One vector is turned by the same rotation once a tick. Each row is the vector after some number of ticks, and that number follows the row.
The counts run from 0 to 312.
[-40 -11   5  14 -38  14 -10  -9  10   4  19  -8  22   1 -18  14   8 -26
  14 -10 -30  22 -23  22  -4   9  -4   5 -12  -7  12  20  13  -6 -19  11
 -15 -16 -11   5  17   9  -2  13   9  22   2  -7   1   2  -1  -7  13 -24
 -12  -9   8 -31 -23  22   6  12 -13  -8 -13 -22  15   5  -3 -22   4  -9
  19]  216
[-43 -20   1   8 -30  12  -5  10  -9   1  16 -22  24   6 -12  -4  25 -16
   9  -5 -22  13 -24  16  -5  -1   1   4 -12  14  -3   0  -6  10 -10  -1
 -11  10  -1   4  18  -7  12  28  13  21 -23  -1   7 -11  10  11  15 -24
 -13  -7 -24 -30   0  21  -3   7  -5  12 -12  -8  31  20  -6 -20  20   0
  23]  156
[-43 -21  10   0 -36  19   9 -10  15  13  26  -7  22  -8 -18  -1  17 -17
  14  -7 -18  14 -32  17 -14   8  -5  23  -4  13  -3   5  13 -10  -4   2
   4 -16   4  19  20  10  12   7   2  15  -9   1  -2  -1 -11 -14   7 -11
 -18  -5  -7 -25  -3  12   7   5  -2 -10  -4  -3  36  18  -4 -22  12   4
   9]  252
[-32  -4   0   5 -26   6 -22   3   2   6  22  -9  15   9  -5   8  17  -2
   2   1 -14   8 -19  20   4   1 -11  -9 -21  -7  24  28  35   0 -21   3
 -16 -17   1  -8   1  13  16  19  10   8 -12   6   9 -16   1   8  -5 -11
 -26 -11  -8 -16   6  24  26  -4 -10  17 -18 -20  21  10   5 -25   3   0
  39]  9
[-33 -11  -7   9 -23   7  -9  -1  18  26  26  -7  27   1 -22  12  10 -16
  13  -6 -18   8 -40  16 -10   2  -6  24  -9  10   2  12  11   7 -16  10
 -13 -25   4   6  17   6  -5  14  15  25 -11 -16   4 -19 -11   3  17 -23
  -7   8   8 -38   2  17   6  -3  -1  -3 -17 -10  23   6  -4 -16   3  14
  19]  18
[-35 -12   9   1 -46   5  -3 -13   6   5   4 -11  22 -12 -16  -3  26 -21
  16 -14 -13   3 -26  12 -15  -9 -12   9 -24 -13   9  31  30 -13   7   3
 -11 -18   0 -15  11  28  -2  18 -10  31 -15  -4  -7   7  -1  -5  15 -12
 -15 -10 -17  -3  -8  -2   3  -1  -6  -9 -18  -8  30  16   2 -22   8  -6
  27]  231
[-36 -14   5   3 -30  13   2   8   6  10  16 -20  37  -3 -17   1  16  -1
  19 -15 -23  -3 -38  17 -10   1  -4  20  -6   5 -10  16   8  -2  -5  12
  -4 -17   5   3  13  -1  16  14 -12  22 -19 -10   2 -14   1   5   0 -12
 -27 -13 -30  -9   3  -7  17  -1   4   5 -13  -7  40   7  -4 -28  13  16
  22]  293
[-33 -22  -2   3 -30  14  -9   6  -3  14  20 -16  24  -2  -4  -6  26  10
  38 -17 -15  -4 -22  10 -10   1   3  23 -18   2   1   9  12  -1 -11   1
  -1 -18   0  -6 -11  17   7  14 -19  31 -27 -20   1 -13  -1   9  15  -4
 -26  -1 -25 -19  18  20   7   4   4  10 -15 -18  27  13  -2 -20  18   7
  24]  135
[-25 -25  17   9 -38  18 -17  -5   3   6  -9  -7  16 -10   4 -10  16 -18
  12  -5 -27  18   2  13  -9   1 -26   0 -18  -8   1  20   1   1  13  -4
   9 -18 -11 -17   3   1  -6   9 -12  35  -3  10  10  -9  19  -3  20 -23
 -13  -4  -6  -7 -12   4  16   1 -28   8  -9 -15  34   0   3 -34  31   0
  36]  260
[-26 -11   4  13 -28   5 -14  -3  13  23  16 -12  23  -8   2   7   6 -15
   0  13 -26  -4 -23  14  -4 -13 -25  -9 -21  -1   6  27  17  -2 -15  10
   1 -16   6  -3  19  -9 -15  19   0  13  -7  20  10 -28   2  17  10 -20
   8 -12  13 -35 -12   7  18  -5 -23  -3  -7 -17  30  -5  -8 -33  23  -4
  10]  244
[-30 -25   4   1 -35  15  -9 -12   9   2   7  -6  26   3 -10   0  21 -31
  11 -12 -19  27 -18  15  -9  11 -21  12  -4 -12   7  12  14   7  12   0
   3 -11 -12  -6  18   7  -5   8   5  35  -7  11   2  -2   9 -28  27 -25
 -19   8 -12 -13  -7   6   0   6 -23  -6  -1  -2  35  16   8 -16  14  -4
  25]  27
[-36 -12   2   8 -19  20  -5  -5  10   6  16 -24  41  -4  -2   6   5 -14
  -2   5 -34  -2 -23  23  -6  -5 -19  -3  -8  13   5  19  11  -5 -18  16
   3 -17  -2   9  25 -17   3  21   0   6  -8  23   4 -18   9   6  -2 -14
 -11 -22 -14 -31 -11   3  18   2 -16  -7  -5  -9  38   2  -9 -32  17   4
  -5]  86
[-30 -22   7   0 -26   9 -11  10   4   8  -1 -19  37   0  -3  -1  24  -6
   2  -1 -12   1 -20  16 -12 -25 -20   2  -8   4   6   4   9  12  15  -3
   0  -7   6 -20  10  -4  -7  21   6  21 -23  20   2 -16   3   9  10 -20
 -10   1 -26  -5   5   0   7 -13 -19   7 -14   3  45  16   6 -29  17   6
  36]  0
[-19 -24   3  12 -25  14 -20   2  -4  15  -6 -15  26  -1   8  -3   9  -4
  -2  -2 -20  -1 -12  10 -10 -17 -21  -9 -27  -9   2  37  11   4   7   5
   8 -26   4 -16  -5  -4 -13  20 -18  27 -17  10  16 -19  13   5   0  -8
  -6 -21 -13  -6  -3   0  25   4 -27  -1 -17 -11  27  -8   9 -38  26   5
  28]  102
[-28 -24  -4  -2 -33   8  -7  -3   8  13  10  -5  29  -3 -17  -1  25 -15
  22 -18  -5  12 -27  12 -21 -11 -12  21 -13  -8   6   5  20   7  11   0
  -2 -18  -4 -15   4  29 -11  12  -2  37 -28 -11  -8  -7  -5 -15  22 -15
 -22   8 -18   0   9   4   2  -3 -16  -9 -20   5  30  11  16 -21  12   5
  41]  2
[-25 -34   5  -5 -40  27  -3 -10   8   2  13 -11  36   6   6  14   9 -23
   0 -11 -29  12 -19  23 -14  -3 -12  12  -4 -13  14  17   5   9   8  -2
  -1 -25 -10 -18  10   5 -22   3   6  23   3  22  -9  -8  -2 -15  10 -29
 -16  -5 -18 -11  -8   7   2   3 -19 -22 -12  -8  27   4   5 -29   3   3
  24]  189
[-25 -30 -27   3 -19   4 -11  -4  11  22  20  -4  19  11   2  14  10 -23
 -10  -3 -26  10 -23   6  -7   4 -30  -5 -21  -1  15  25   5   9  -9  -2
   0 -19  10   7  14   0 -10  21  -1  22 -17   9   6 -25   5  -7  14 -16
  -7  -7  -3 -33  -1   5  20   9 -22  -5 -16  -1  20 -25   5 -42  25  12
   9]  311
[-23 -31 -16  -1 -27  16  -3  -8   7  12  27 -12  18   3  -9   4   5  -5
  25  -8 -13  -4 -14   1   0  -4 -25   6 -27  -4  12  17  17   6 -14  12
  10 -15  11  -4  -7  14 -11  14 -25  27 -29   0   1 -29   2 -11   9  -5
 -18  -6  -4 -24  11   4  18   2 -15 -11  -9 -10  20 -10  10 -32  32  10
   7]  108
[-36 -25  -9  -3 -31   8  -7 -20  13  13  25   2  21   1 -16  -3  18 -26
   5  -6  -9  22 -18   5  -2   1 -21   6 -23  -7  18  15  29  -1  -3  -2
  -1 -22   9  -6   5  22 -19  18   1  24 -14  12   5 -17  -8 -23  19  -9
  -9   3  11 -24   6  22   4   7 -25 -19  -8  -5  15   9  20 -23   7  -4
  19]  210
[-35 -20   8   8 -24  11 -10  -1   4  13  18  -6  15   9   8   4   5 -12
 -11   6 -29  12 -18  25 -11   6 -16  -7 -11   6  -4  19   8   6   1  -6
   4 -16  -2   8  14 -10  17  21  10   8  -2  13  29 -10   5  12   6 -26
  -4 -15 -13 -25  -8  18  27  13 -22  19 -10 -16  38  -3 -10 -38  21   0
  19]  284
[-15 -30   1  10 -35  14 -18   1  -1  11   5 -16  26  -2   0  11  16  -6
  31  -6 -17  -2 -11   1  -6 -12 -18  10 -16  -4  13  18  16  17  -3   9
  -3   2  -2 -34  -8  -1 -15   8   0  33 -15   8   8 -28   4  -2  24 -30
  -5   3   3 -15  12   5  14  -6 -22   4   4 -24  28   7   6 -19  21   0
  24]  199
[-26 -17  11   8 -32  10 -10  10   6  13   1  -4  19   2 -12   8  20 -10
  20 -12 -27  10 -26  16 -12   9  -3  21 -12  -9   3  38  16   1  -5   9
 -16 -22 -13 -15   3  13   8  -3 -11  39   0 -20   5  -2   0  -5  20 -21
 -27   1  -2 -10  -5  15  18   5  -5   9 -14 -18  22   1  -1 -17   5  -3
  34]  33
[-24 -13   5   0 -25   3  -9   1   4  18  19 -17  23  -7   0   0   7   6
   3   8 -15 -19 -22  12 -11 -14 -22   0 -21   9   7  29  30   0  -6   8
  -5 -15  15 -10  11   0   7  18  -7  13 -22  14   9 -31  -2  14   2  -4
 -12 -11 -11 -20  10  -4  34 -15  -9  10 -14 -11  37  -7  -5 -35  24   9
  14]  269
[-25 -29  -1   0 -38   5  -6   3   0  12   8  -7  25   6  -3   4  27 -10
   3 -19 -16   5 -26  15 -21  -9  -2  16 -21  -9   6  27  21   5   2 -12
 -15 -25   2 -16  -2  23  -4  12  -7  31 -11 -13  -3  -4 -12  -6  13  -8
 -13  -9 -28  -3   6  19   4   9   4  -9 -24  -6  15   4   2 -26   8   3
  37]  165
[-42  -7   7   0 -22   8 -13  -6   5   8  23   4  32   6  -1  -6  23  -5
  -8  10 -24  21 -26  19  -3  14 -16 -13  -7   2  13  17  22  -8 -16   1
   5 -22  -5   9  15   0  18  30  10  13   1  21  11 -11  10  -5   0  -5
 -20  -6  -1 -31  -2  28  25   1 -19  14  -4  -7  31  20   2 -29   6  -6
  13]  50
[-29 -23  -4  -4 -28  11  -6 -18  10  15  24   6  31   4   0  -3  21 -18
  -7   4  -6  14 -20   4   0 -10 -27  -7 -17   0  22  15  27   3   3  -7
   7 -26   5  -7   1  14 -19  22   7  17 -21  27   2 -20  -9 -14  14 -12
  -7  -2  12 -21   9  17   9 -11 -28 -12  -9  -3  25   7  17 -33  18  -2
  20]  209
[-32 -35   5  -6 -34   6  -2 -13   3   4   4 -11  27  -3 -11  -6  22 -12
  16  -7 -16   0 -21   4  -3  -2 -29   5 -14  -1   6  22  24   2   5   8
  16  -2   5 -18   7  13  -6  10 -18  32 -13  15   0 -22   7 -22  19 -13
 -13  -4 -15  -9  13 -15  14  -1 -20   3   6   0  32  12  10 -23  24   7
  14]  67
[-24 -18  -8  -5 -38   8 -19  -7  -1  19  10  -8  17   0  12   3  19  -7
  17 -12 -19  -5 -19  15 -17  -2  -7   3 -35 -11   9  19  23  -2  -1 -15
  -5 -18   9 -11  -3  22 -16  21 -13  35 -14   1  11 -21  -8   3  25   0
  -5  -3 -22 -25  11  24   5   9  -7   5 -20  -7   5  -5   4 -26  17   0
  21]  139
[-46 -19   0   4 -35  11  -9 -21  12   7  28  -5  17   1 -19   0  15 -19
   6  -7  -5  25 -25  16   1   3  -9  11 -19  -1  11  11  36  -4 -13   5
   3 -23  14   9   6  22  -3  20  13  14 -15   0   3 -11 -13 -21   8 -12
 -11  -5   5 -28  -2  32   6   3 -13 -16 -12 -10  14  18  17 -27  -2  -2
  21]  211
[-30 -36 -14   6 -35  12 -10  -1   0   0   1 -15  16   3 -11   6  21 -28
  16 -19 -23  14 -11   7  -4  -6 -12   5 -20  -2   2  22   2   4  -1   5
 -12  -2   7  -8   2   6  -5  22 -18  32 -26 -10   4  -4  18  -4  11 -21
 -24 -14 -24  -7  -5  -3   4  17 -11  -9 -15  -6  21 -11   2 -25  30  -2
  22]  129
[-24 -22  -9  12 -17  22 -24  -6   1   1  19 -21  33   9  -5   5   5   0
  15   2 -18   1  -9  10   9 -14 -18  -2 -18 -11  28  12  20  12 -23  14
   1 -13  -5 -17 -12  -4 -17  12   2  20 -23  16   1 -28  12   1   6 -13
 -20  -3  -6 -24  11  19  13  -7 -26  -3  -4 -19  19  -4  15 -25  12   0
  23]  173
[-33 -22   0  12 -22   5 -15 -15   3  22  10   3   6   2 -24  -3  14  -9
   8  -8 -10  24 -24  11 -10   7  -6   2 -25   9  -1  25  21   1 -15  11
   4 -25  14  11  -1  13   5  20  -2  23 -16 -18  21 -12  -3 -12   9  -9
  -1  -6  13 -34  -3  28  15  14 -15   3 -13 -13  16   0  13 -32  15   8
  18]  79
[-42 -14  10   9 -27   7 -11 -17   5   4  32 -13  19   7 -17   0  11 -11
   5  -1 -10  19 -24  23   4  -3  -2   5  -8   1  13  11  34   5 -18   3
   0 -17   4   9   8   9   7  16  22   2 -10  11   5 -10 -11 -17   0 -12
 -16 -11   2 -30   2  31  18   1 -14  -5  -7 -19  30  19  13 -23   2  -3
  22]  212
[-23 -22  -7 -13 -37   7  -2  -5   8  15  15  -6  29  -3   6   5  20 -12
  18 -15 -20  -4 -18   8 -10   2 -23  10 -21 -13  10  25  16  -9   6  -8
  -3 -10   0 -14   5  21   0  13 -27  38 -14   7  -3 -15   9  -1  19  -5
 -27  -2 -23  -4  12 -13  13  -2  -8  10  -8   6  25  -6   2 -27  28   7
  16]  296
[-40 -11   2  -7 -33   0 -16   4  -4   7  13 -10  22   1  -7  -9  28   2
  12 -11 -15   7 -22  17  -4   7 -12  -3 -27   0   2  18  23  -7  -5  -6
 -11  -7   4   3   4  21  22  31  -4  31 -23 -11   9  -9   6   5  10  -2
 -30  -6 -25 -15  12   9  20   4   1  29 -16  -4  28  13  -4 -22  16   1
  32]  298
[-30 -22  -4  -3 -34   6  -7   8  -5   6  14 -13  29   7 -11  -4  24   0
  -5  -8 -16   7 -25  16 -16 -16   1   3 -18   2   3  27  29   5   3  -9
 -16 -22   3 -15  -1  14  13  18   3  12 -19  -6   9  -4 -15  -1  -5 -11
 -18 -15 -27  -9   5  24  19   5  -1   5 -22 -10  23   9   4 -21   2  -2
  38]  166
[-31 -27   0  13 -34  20  -5   0  11  19  16   7  25  -1  -8   4  21 -31
   6  -3 -24  19 -18   0  -9   1 -16   9 -13   1   5  27  -9   2  -6   6
 -11 -13  -7 -11  13  -1 -14   9   2  36  -2   4   7  -9  12   3  21 -39
  -5   3  12 -23 -20   9   3   7 -27  -4 -16 -10  22  -2  -7 -26  22  -7
  17]  220
[-33 -30  -3   5 -18  20 -11   8  -3   2  12 -23  39   2  -1  -6  22   7
  21   2 -15  -4 -11   5   2 -13 -18   0 -10   8  12   7  -4  12  -2   5
   6  -8  -3  -9 -13  -5   3  17 -13  26 -26  15   1 -26  22  13   4 -15
 -26  -5 -23 -11  12  -1  12  -5 -16   8  -3  -7  38  11   5 -26  32   5
  21]  132
